In the rows, zero is written as 128.
A state moves one step at a time under one of 6 hidden systems, and each row is a state written as 22 numbers. Each run below is a few steps of one system.
path 1, Q96, 10 rows:
[[131 165 126 145 104 147 138 140 167 133 126 165 113  98 129 173 166 124
  112 137 123 123]
 [128  83 102 102 120 103 125 147 181 128 102 129 126 124  99  95 138 116
  141 145 120 130]
 [125 154  99 145 140 133 149 113  94 154  77 133 142 147 114 113 116 132
  146 154 117 132]
 [136 139 126 133 126 121 159 115 136 122 145  96 100 154 111 169 134 115
  108 131 153 173]
 [136  74 145 114 174 123 132 129 108 127 127 105 113 117 112  91 121 133
  106 126 154 126]
 [128 140 123 128 116 164 112 119  66 122 150 145 161 122 133 135 108 135
  125 120 132 145]
 [131 153 159 137 124 119  99 141 154 102 175 106 133 158 135 133 132 124
  135 115 134 125]
 [115 111 145 149 149 142 111 160 127 128 102 149 108 105 151 135 137 141
  120 128 117  83]
 [112 140  90  96  90 138 119 145 142 154 136 143 148 106 135 150 138 118
  133 116 122 133]
 [146 148 133 136 137 108 131 134 171 153 121 115 144 142 106  96 126 113
  138 147  97 115]]
path 2, Q338:
[[159 128 157 181 106 107 176  80 142 140 108 112  62 121 200 189 135 142
   82 165 125 129]
 [140  89 140  55 145 108 126 179 123 190 109 136  40  89 114 109  85  92
  136 101 115 150]
 [141 107 102  95 136 141 163  71  91 126 149 149 208 156  80  86  92  92
  125  92 100 141]
 [130 109 157 161  87 118 124  74 127  32 165 130 112 175 183 170 135 135
  115 120 151 142]
 [122 145 184 122 181 142  98 169  97 123 117 164  44  93 135 107 140 141
  137 104 172  98]
 [121 168  84  91 116 179 129 137 114 172 150 181 192  72  90 129 149 118
  123 103 126 127]
 [142 115 112 141  66 104  90 113 206  69 152 119 180 154 134 103 151 132
  144 165 117 135]
 [122 156 151 199 162 123 123 139 105 102  50 130  66 157 134 115 133 157
  154 185 140 115]
 [110 160  86  94 147 141 177 154 122 210 114 117  89  93  96 183 153 116
  103 114 166 159]
 [173  62 120  92 117 114 120 126 173 155 176  79 185 106  90  82 110 114
   93 144 106 157]]
path 3, Q812, 10 rows:
[[166 208  98 109 148 134 162 118 141 225 141  92 164 112  45  98 139 112
  117 156 139 172]
 [156  45 143 176 130 145 151 120 137  44 139 103 137 169  66 154 105 109
   83 152  99 191]
 [ 99  90 149 102 169  80 126 109  78 100 107  91  43 169 177 101 112 146
  152 105 206 119]
 [132 217 144 101 158 172 150 120  68 205 187 137 134  88 131 170 133 120
   99  72 159 124]
 [141  66 140 112  97 155  81 170 168  92 203 132 201 112 107 137 112 105
  100 100  70 131]
 [ 93 114 131 161 141 105  76 136  95  91  70 130 150 182 181  68 100 159
  190 151 108  65]
 [106 242 124 158 105 131 159 119 139 166 108 156  89 135 181 211 164 127
  138 120 131 102]
 [155  82 115  97 120 123 134 182 230 185 136 119 121  58  87 134 157 106
   83 142  97 132]
 [139  68  83 129 129 125 132 112  80 133  62 115 174 150  92  61  72 132
  149 181  93 162]
 [130 189 152 152 120  93 173  53 123  74 132 127  71 215 142 150 123 106
  149 116 153 159]]
path 4, Q378, 10 rows:
[[115 145 132 115 121 125 103 144 146 153 127 151 133 100 171 114 146 137
  141 116 125  72]
 [136 188 109 130  98 144 121 132 150 150 131 157 156 111 118 129 148 126
  140 144 116 128]
 [122 115 102 153 122 118 138 133 176 104  96 126 136 146 101 126 156 127
  132 164 125 133]
 [122 108 103 126 145 108 138 134 119 158  86  91 109 129 128 115 125 144
  129 161 150 135]
 [147 123 117  94 121 125 142 124 106 155 142 107 109 126 106 133 103 111
  117 125 142 183]
 [142  85 146 127 145 132 128 126 113  95 145 122 135 152 102 115  99 111
  116 114 113 145]
 [119 122 153 143 150 136 121 115  79 106 133 133 119 142 162 132 114 141
  125 110 142 106]
 [129 163 154 110 127 133 120 136 134 140 165 145 104 112 150 147 140 119
  123  92 142 113]
 [130 134 130 132 124 151 112 153 157 134 143 156 163 103 118 127 142 120
  120 119  97 100]
 [110 145 102 151 106 130 115 124 139 114 105 141 159 144 150 130 143 141
  147 150 119 108]]
path 5, Q201, 10 rows:
[[159 110 136 141 133 153 134 110  57 180  86 164 141  98 155 105  68 128
  121 145  61 114]
 [120 185 126 108  75  93 146  94 152 112 168 126 107 198 158 178 112  86
  155  87 114 154]
 [145  89 187 163 204 120 160 121 168 102 123 128  91 126 107 104 161 129
   86 120 140  77]
 [133  92 104  96  87 163 128 111  78 144 117 196 124  59 163 149 116 129
  112 115 122 137]
 [147 178 133  84  98  87 104 101 172 119 174 132 148 166 115  68 124  99
  177 111 133 136]
 [134 131 144 217 161 154 152 104 129  72  84 152 129 141 106 131 166 155
  107 176 135 108]
 [ 95  80  83  74  89 118 122 142 124 129 118 128  84  98 165 165 146 139
  124 117 183 153]
 [156 170 136  89 171 125 115 137 124 177 148 118 151 113  67  43 123 119
  146 124 143 127]
 [140 142 115 194  93 171 125 129 107  87 117 135 163 148 107 177 117 133
  115 175  92 175]
 [ 94  83 128 106 134  75 112 144 143 102 128  65  86 173 169 131 125 140
  144 117 176 121]]
path 6, Q201 (10 x 22):
[[108 158 129  81 136 111  92 205 152 186  92 154  62  94 139 109 131 118
  171 114 126  98]
 [126 138  82 125 142 152 171 127 137 154 105 158 200 147  52 118 119  88
  132 119  68 130]
 [153  94 123 159  86  87 150  80 167 122 137  64 140 156 172 152 120 137
   97 174 117 153]
 [130 141 169 129 174 103 139 136  95 154  89 119  18 128 157 121 117 135
  136 129 161 117]
 [120 132 115  81 141 172 159 141  97 141 153 177 124 111  69 162 116  83
  111  65 118 160]
 [172  84 150 126 102 118 103  97 153  94 191 107 191 140 125  88 105 119
  109 133  99 138]
 [121 157 161 190 126 126 105 103  89  87  98 147 101 147 199 124 131 167
  150 155 145  90]
 [ 77 150 103  89 133 139 139 161 149 122 128 168  89 114 121 173 178 116
  138  74 175 112]
 [158  91 113 100 143 140 120 142 171 160 144 135 191  78  68  65 141 118
  105 141 105 115]
 [148 149 105 170  71 123 112  97 107 124  93 124 157 147 165 121 100 150
  152 197  95 152]]
path 7, Q756:
[[109 169 122 158 105 131 113  80 103  87  96 192 152 143 185 106 147 154
  169 137 135  74]
 [121 192 125 127 109 124 137 126 181 120 116 178  71 104 127 145 196 128
  143 133 170 121]
 [150  79  98 112 138 140 143 133 167 143  98 156 133  63  70  83 167 133
  101 165 143 136]
 [147 101  86 122  97 107 130  81 116 109 107 102 161 157 109  80 111 137
  145 180 143 182]
 [141 167 162 142 159 104 127 128 121 104 142  78  76 183  97 119 121 125
  141 140 172 172]
 [123  83 149 115 172 158 128 174  81 133 140 106  77 100 104 161 116 131
   89 106 162 160]
 [123  89 107  71 102 134  89 144  99 148 180 102 182 115 144 123  96 123
  123  94 123 143]
 [122 189 150 168 131 141  79 146 118 119 158 110 187 167 148 118 115 142
  154 129 105  94]
 [ 81 144 132 172 140 143 121 178 137 106  90 148  88 141 161 194 154 142
  134 125 126  89]
 [106 106  85  80 128 111 154 146 174 196 108 135 125  84 142 140 159 121
  114 109 131  93]]
path 8, Q96:
[[126 105 137 150 157 132 165  89 168 119 186  96 211 149 133 149 154 124
   71  94 120  77]
 [169  91 161 140  83 112  83 121 116 139 123 122 103  88 212 107  98 157
  122 173 106 119]
 [108 184 129  76 116 130 112 165 110 144 134 178  84 141 122 139 103  85
  179  69 114 135]
 [120 132 128 153 160 131 176 104 187 121 137 148 175 140 109 137 170 111
  100 103 107  68]
 [153  79 115 140  78 109 125  97 145 123  95 133 115  99 178 118 129 149
  118 183 120 134]
 [123 174 117  82 125 110 124 137 108 147 111 146  80 147 105 104 108 103
  177 115 144 160]
 [126 137 131 157 176 150 180 104 136 109 129 143 145 148  78 139 154 115
  100 112 133 116]
 [138  67 117 135 103 120 121 101 127  96 127 107 133 117 155 124 133 153
  105 159 155 145]
 [130 166 136 102 136 129  93 146  83 142 130 130 103 128 124  94 111 134
  162 125 157 143]
 [121 156 141 155 150 166 136 148 130 108 149 144 143 137  91 162 145 118
  111 108 121 125]]
path 9, Q756, 10 rows:
[[143 118 128 145 157 131 127 141 143 130 115 101 122 111  89 102 157 147
  110 169 165 140]
 [126  92 101 114 114 122 118 145 106 129 109  95 115 132 115 129 108 136
  130 155 147 179]
 [126 140 128 106 150 115 123 145 123 145 157  77 136 162 100 120 110 116
  133 115 146 151]
 [128 120 146 158 152 151 118 156  98 131 143  94 136 134 131 159 113 138
  100 128 122 132]
 [106 108 124 110 116 120 106 159 125 134 137 117 123 139 162 154 107 121
  135 101 112 116]
 [118 166 126 130 144 138 127 139 128 167 138 127 160 129 137 133 129 124
  131 107 108  90]
 [126 131 125 163 108 141 133 136 151 124 115 145 139 129 151 168 138 127
  115 140  93 112]
 [122 119 123 119 131 100 144 124 165 140  99 141 110 137 143 113 134 113
  141 123 111  95]
 [145 148 119 134 135 133 165 100 122 160 110 142 127 118 119 130 132 120
  116 138 119 131]
 [152 108 137 127 110 117 141 109 151 108 137 138 113 136 117 130 123 108
  116 131 114 152]]
path 10, Q338:
[[129  70  88  80  94 149 145 121  94 164 144 142 164 100 134 160  89 101
  100  95  87 154]
 [130 106 152 109 114  82 106  90 142  68 169 112 144 196 155  82 102 110
  158  97 128 117]
 [128 169 183 187 166 164 141 108  75  93 113 181  91 134 154 154 132 139
  118 111 129  91]
 [102 134 103  68 108 141 127 162 156 157 146 172  99  66 139 166 171 118
  121  83 161 115]
 [170 126 126 112 112 119  94 107 166 132 145 150 196 105 102  29 131 129
  145 157 107 109]
 [120 163 111 192  81 137 130 110 115  69  79 157 120 178 143 163 123 133
  158 176 106 157]
 [111 138 132 113 173  96 163 145 163 140 103 106  33 133 103 141 173 125
  124 121 201 134]
 [176  98 119 107 151 165 144 124  96 202 138 121 162  50  86  98 117 133
   73 152 124 153]
 [121  93  91 106  58 117  89 142 121  83 156 100 169 176 132 144  82 113
  155 132 104 190]
 [107 145 178 179 202 111 132 122 113  64 119  97 100 207 119 110 131 137
  141 115 161  96]]
path 11, Q378 (10 x 22):
[[127 157 126 125 138 111 101 129 137 141 147  93 167 145 129  85 136 143
  146 140 150 109]
 [145 149 133 168 118 157 127 138 122 125 130 119 118 110 121 167 145 145
  102 167 141 157]
 [101  93 112 108 130 112 116 180 153 122 119 106 104 146 119 148 124 115
  138 116 127 135]
 [132 140 121 125 152 132 134 126  99 177 140  88 172 136 128 119 106 130
  118 127 121 123]
 [146 127 142 148  95 132 135 109 129 102 148 128 113 145 144 170 117 118
  109 132 117 159]
 [117 113 153 134 164 113 126 163 141 127 110 124  99 150 130 125 113 114
  134 109 104  96]
 [121 149 115 119 134 147 152 111  96 169 131 141 147 113 148 150 127 127
  111 107 127 111]
 [148 127 136 115  90 111 126 108 173 111 152 147 128 135 137 124 129 106
  130 122 105 133]
 [127 130 138 162 159 135 125 140 124 128  84 145 128 133 119 101 127 134
  139 151 105  97]
 [109 144 100 112 118 127 153 107 117 138 111 143 105 126 140 153 148 128
  129 120 163 137]]
path 12, Q812, 10 rows:
[[104 105 113  91 133 104 153 124 129 161 148  97 126 151 157 166 112 108
  116  77 121 113]
 [159 128 158 124 143 121 129 122 125 177 150 114 153 120 151 105  94 116
  112 115  81  98]
 [125 120 138 137 109 136 125 141 117 113 112 168 117 149 147 152  90 101
  139 107  65 120]
 [113 131 125 107 131  97 145 112 164 134 109 159 110 139 154 113 142 110
  149 101 118  79]
 [156 139 128 136 121 144 147 105 128 165 110 170 134  83 133 118 135 128
  109 144 103 112]
 [145 109 117 110  86 123 119 124 150 101 122 161 115 126 108 113 121 107
  142 139 111 162]
 [126 135 129 133 158 117 139 105 128 105  98 149 112 146 106  80 147 131
  145 137 157 115]
 [135 141 126 138 121 153 148 102 109 117 135 149 113 104 129 157 155 138
  101 134 165 146]
 [141 110 130  95 118 127  98 147 142 122 163 118 125 104 107 106 137 129
  124 129 158 154]
 [117 139 123 148 154 152 109 136  88 111 122 122 160 147 102 106 122 143
  138 139 139 128]]

Which system made each of these runs?
path 13 (2 x 22):
[[111 174 149 114 171 140 151 135 122 162 144 154 104 113 134 150 148 114
  118  73 145  85]
 [141 114 118 109  92 142 126 117 172 138 158 167 171  82 141 131 151 117
  105 114 102 104]]
	Q378
path 14:
[[ 98 124  81 171  93 131 207  87 144  95  81 151 118 179 141 232 143 105
  111 131  97 148]
 [168  95 169  88 153  56 176  88 212 170 145 107  71 118 144  85 139  97
  100 104 130  90]]
	Q756
path 15, 2 rows:
[[105 109  94 123 175 133 122 185 120 175 115  71 198 161  77 106  92 117
  136 127  86 119]
 [132 148 123 178 119 130 143 132 110 175 134  58 165 154 175 192  98 140
  100 154  89 130]]
	Q201
path 16:
[[108 179 133 153 120 115 110 121 130  55  99 153  74 169 125 120 165 143
  176 151 187 142]
 [119 118 125 107 194 131 143 169 154 174 124  99  99  80  84 115 178 141
   97 130 191 113]]
	Q378
path 17 (2 x 22):
[[107 115 128 148 133 122 163 121 125 117  95 145 108 166 153 171 111 109
  129 107  85 106]
 [126 122 117  92 123  97 160  88 145 159 140 120 109 119 165 134 147 125
  113 107 161 115]]
	Q96
path 18:
[[122 126 128 145  88 130  97 135 111 106 121 144 142 153 172 143  93 125
  152 130  83 123]
 [101 177 137 127 157 117 142 133 145 130 125 147 110 159 132 134 146 112
  151  88 133  82]]
	Q756
path 19:
[[123 116 123 133 132 152 156 138 135 131 151 145 202 177  96 163  78  70
  118  71  15 113]
 [145  93 168 173 112  85 147  73 168 118 149  92 142 159 224 150 119 135
   96 129  91  69]]
	Q201
path 20, 2 rows:
[[116 151 131  99 162 160 108 178 125 112 130 184 110 108  57 102 145 107
  148  96 144 129]
 [103 101  88 142 121 154 136  89 122  84 130 150 201 129 125 124 166 150
  112 131 157 108]]
	Q812
path 21, 2 rows:
[[150 155 161 170 123 180 118 118  39  93 178  99 121 137 124 189 105 146
   90 138 160 201]
 [ 89 107 154  83 148 113  76 196 143  92 191  83 103 156 126 141 132 119
  143  65 173 127]]
	Q812
path 22 (2 x 22):
[[140  86 141 118 103 137  93 130  97  94 165 106 114 117 149 140 113 143
  109 133 160 168]
 [115 160 152 120 153 138  84 144  87 112 146 136 130 139 128  92 118 139
  157 106 157 110]]
	Q201
path 23, 2 rows:
[[117 129 165 158 145 124 116 122 148  85 156 127 143 162 157 134 139 131
  122 102 122  77]
 [113 149 141 145 136 147 116 147 118 147 105 169 112  93 175 146 143 144
  126 120 121  75]]
	Q338
path 24:
[[123 112 127 146 170 121 127 153 116 159 106  68 122 131 129 123 125 150
  114 157 145 119]
 [120 128 107 112 110 123 125 165 116 164 128  92 113 135 134 173  99 116
  127 129 112 165]]
	Q756
path 25:
[[147 125 180  91 151 104 130 123 116 141 168 112  72 137 144 122 100 104
  120  83 141 134]
 [139 120 157 130 147 174 122 139  98 131 156 173 150  96 121 135 112 113
  102  89  94 106]]
	Q378
path 26 (2 x 22):
[[111 128 110 120  93 128 149  84  50 101  74 186  76 155 175 155  89 118
  163 117 127 155]
 [123 181 139  84 151 101 165  78 161 120 186 125 109 150 108 117 177 108
  125  72 206 122]]
	Q96
path 27, 2 rows:
[[164 129 155 126 151 149 103 142 106 137 141 128  98  73  96  88 140 150
  108 159 173 155]
 [115  95  96 103 102 148  90 155  95  91 130 130 143 132  96 118 109 129
  145 136 147 183]]
	Q756
path 28 (2 x 22):
[[113 135 107 105 147  94 105 158 166 136 124  79 128 149  93  82 151 137
  156 147 174 134]
 [126 136 105 167 161 169 140 154  86 158  90 110 150 110  90 141 128 149
  106 170 132 146]]
	Q201
path 29, 2 rows:
[[107  77 154 116 141 126  88 185  77 103  86 160  64 142 158 123  68 117
  163 103  94 115]
 [106 210 131  94 166 143 156  96  82 162 173 146 157 151 123 130 131 108
  137  51 156 100]]
	Q378
path 30:
[[145 124 115 166 121 166 147 121  91 172  58 178 124  70 150 144 123 148
  105 178  87 115]
 [103 138  84  70  86  82 144 110 161 107 108 159  92 177 116 124 129  88
  182  99 137 158]]
	Q378
path 31:
[[128 252 116 145 101 129 123 135 185 178 109 169 122 101 143 136 186 136
  157 156 131  92]
 [158 125  99 138 103 109 148 152 227 166  77 143 116  98  80 116 160 112
  120 190  85 141]]
	Q338
path 32 (2 x 22):
[[ 94 178 118 139 142 140 139 134  68 163 117 104 111 145 169 184 122 144
  130 117 159 126]
 [142 132 149 100 146 123 126 167 183 173 184  96 133 106 112 141 136 105
  100  95 116 116]]
	Q338
path 33, 2 rows:
[[117  92 121 125 153  99 129 131 170 108 113 103 128 145 114  94 155 137
  129 141 155 107]
 [142 133 119 125 131 142 118 132  87 173 117 109 123  90 137 119 120 151
  114 161 150 147]]
	Q378
path 34 (2 x 22):
[[115 113 133 144 125 120  69 138  66  57  91 121  90 160 134  81 106 165
  178 172 180 163]
 [ 70 173  96 117 171 163 130 144  74 112 147 114 146 152  93 156 162 144
  134  91 217 136]]
	Q201
path 35 (2 x 22):
[[126 193 119 118  99 127 107 142 138 147 126 142  88 102 145 139 161 140
  147 146 172 143]
 [153 140 120 126 138 137 126 159 168 149 122 131 135 106  55  99 143 113
  127 155 115 148]]
	Q338
path 36 (2 x 22):
[[102 143 108 137 154 127 158 142 161 109  72 170  88 141  80 129 166 115
  146 131 141 121]
 [136  67  81  93 123 129 162 107 134 149 123 116 151  98  95 119 139 127
   94 137 150 159]]
	Q201
